(in the rows, 128 means zero)
Each path below is one point turned by a fixed rotation once a step. After each direction that follows a path, write how fast that rotation turns it, in degrees each step (0 if it stays still).
Each turn is a multiple of 5 degrees from 10 to 175, or 0.
Each row of a path follows its step; steps can be skipped.
Rotation 1:
step 0: [127 126 131 132 131 135 115 128 125 131 121 132 126 124 130 130 138 122
 129 130 124 126 132 121 126 124 131 138 128 135]
step 1: [127 127 121 127 130 130 117 132 130 129 123 123 126 123 136 125 129 130
 126 138 123 130 122 135 121 130 119 135 127 129]
step 2: [133 121 116 124 130 126 127 127 122 130 126 125 135 132 129 126 130 125
 138 137 128 122 123 127 125 127 129 137 135 125]
step 3: [136 125 122 138 137 132 127 130 129 124 124 118 130 131 122 134 130 120
 125 131 118 127 123 132 131 127 132 129 131 125]
step 4: [136 126 128 134 124 136 124 131 121 128 128 123 130 125 130 133 124 116
 136 121 123 133 130 129 125 119 120 132 126 128]
step 5: [125 123 131 126 127 132 127 131 116 121 126 130 130 127 121 129 133 125
 126 130 118 125 129 139 121 128 123 136 127 136]
step 6: [125 130 126 125 124 136 130 137 128 129 133 122 133 129 133 129 130 132
 135 136 117 132 129 130 122 126 137 135 130 133]
step 7: [136 126 123 124 132 134 129 131 121 132 124 122 135 130 137 120 133 132
 122 125 119 125 126 126 135 124 131 133 126 131]
step 8: [130 132 128 134 134 126 117 123 123 125 130 120 127 124 131 129 141 126
 129 127 121 126 129 120 126 120 129 135 131 128]
step 9: [136 124 127 125 125 124 117 133 128 127 118 124 131 121 129 129 135 127
 129 136 121 135 128 131 124 126 119 128 127 125]
step 10: [131 123 122 130 133 130 121 129 122 133 125 133 139 131 129 126 133 119
 133 138 131 127 130 135 119 127 133 133 129 129]
[125 128 129 129 131 128 125 124 127 125 130 129 128 130 124 128 130 126
 126 129 128 125 130 129 129 129 132 130 129 130]
140
Rotation 2:
step 0: [122 121 128 125 125 125 122 131 127 125 124 119 117 131 125 122 127 136
 128 133 122 122 125 127 128 128 124 118 123 128]
step 1: [118 128 125 129 125 129 124 126 137 127 131 125 116 121 121 129 131 130
 128 132 124 123 128 135 119 124 122 124 129 130]
step 2: [130 125 126 131 129 129 126 128 134 130 129 123 128 127 114 134 127 125
 125 127 124 124 138 135 120 124 120 136 129 133]
step 3: [139 133 128 134 126 133 132 133 124 125 127 129 124 128 117 132 128 122
 125 127 127 124 135 130 132 134 119 138 128 127]
step 4: [137 126 126 128 121 133 132 139 123 121 124 133 126 125 131 128 126 127
 126 131 128 127 133 137 134 138 132 133 129 131]
step 5: [133 130 125 129 120 130 131 131 131 123 122 127 125 127 137 121 112 127
 123 127 131 134 124 136 127 132 132 126 131 127]
step 6: [131 128 123 135 125 122 129 127 132 129 130 134 127 124 139 133 115 127
 127 123 129 133 121 129 122 124 126 125 120 129]
step 7: [124 125 124 136 130 128 131 127 128 135 121 132 137 126 133 132 120 131
 136 128 129 126 125 125 126 125 119 129 115 128]
step 8: [117 130 123 127 134 133 126 138 128 132 125 129 134 129 123 131 128 128
 131 131 130 124 120 124 130 133 125 128 116 121]
step 9: [127 130 127 117 131 134 120 133 137 127 127 129 130 133 128 133 134 128
 132 141 133 125 127 132 127 130 130 127 123 119]
step 10: [133 128 130 123 133 137 120 118 138 124 128 126 129 131 128 133 126 129
 120 134 129 124 131 125 121 134 132 125 130 124]
[129 128 128 129 129 126 127 124 131 127 130 129 129 129 129 130 125 125
 128 129 127 130 130 124 125 127 125 131 129 131]
85
[123 130 130 130 128 126 131 129 131 128 126 129 130 127 124 130 128 126
 129 125 129 125 128 129 129 125 129 128 126 130]
65
[131 129 129 127 128 128 123 128 132 127 127 128 127 125 123 127 130 132
 130 126 127 127 128 126 127 130 128 130 130 129]
40
Rotation 3:
step 0: [132 117 124 130 131 122 123 130 132 134 128 130 126 120 126 127 134 121
 133 128 132 132 121 132 118 131 132 124 136 120]
step 1: [135 134 131 127 131 125 134 127 129 129 130 129 125 128 128 129 139 122
 124 128 125 122 131 124 136 132 139 130 138 119]
step 2: [125 125 125 121 131 127 128 125 124 125 119 129 130 130 127 129 131 122
 130 125 127 135 131 139 124 132 139 142 130 127]
step 3: [123 132 128 130 129 124 130 132 134 121 135 119 115 119 124 126 134 123
 129 127 133 129 128 131 122 128 132 133 136 130]
step 4: [127 117 124 135 128 124 124 125 127 135 126 122 123 126 134 133 131 124
 129 121 132 122 133 131 136 137 130 132 133 121]
step 5: [125 126 125 117 136 125 123 125 131 135 130 137 122 125 128 123 131 114
 125 127 123 129 129 129 126 127 130 127 139 127]
step 6: [130 128 125 126 128 129 128 129 128 120 122 126 132 127 118 131 142 127
 124 127 132 125 129 131 130 138 133 127 142 129]
step 7: [130 120 130 135 130 126 126 120 127 125 129 131 123 122 130 126 135 126
 139 134 124 131 129 133 122 128 139 138 134 126]
step 8: [131 133 134 124 127 128 129 130 130 135 128 120 117 126 132 131 138 118
 126 121 126 123 129 131 123 136 132 132 130 131]
step 9: [124 121 126 126 130 133 128 132 129 131 122 126 126 123 129 127 127 123
 125 126 133 133 127 140 130 132 129 131 140 113]
step 10: [126 129 124 126 135 125 126 130 136 122 138 128 127 128 132 126 131 123
 128 124 125 124 130 125 134 129 136 136 145 131]
[130 127 127 132 129 129 125 128 128 128 127 130 127 127 127 126 127 127
 126 127 125 131 127 128 125 122 128 130 129 127]
155
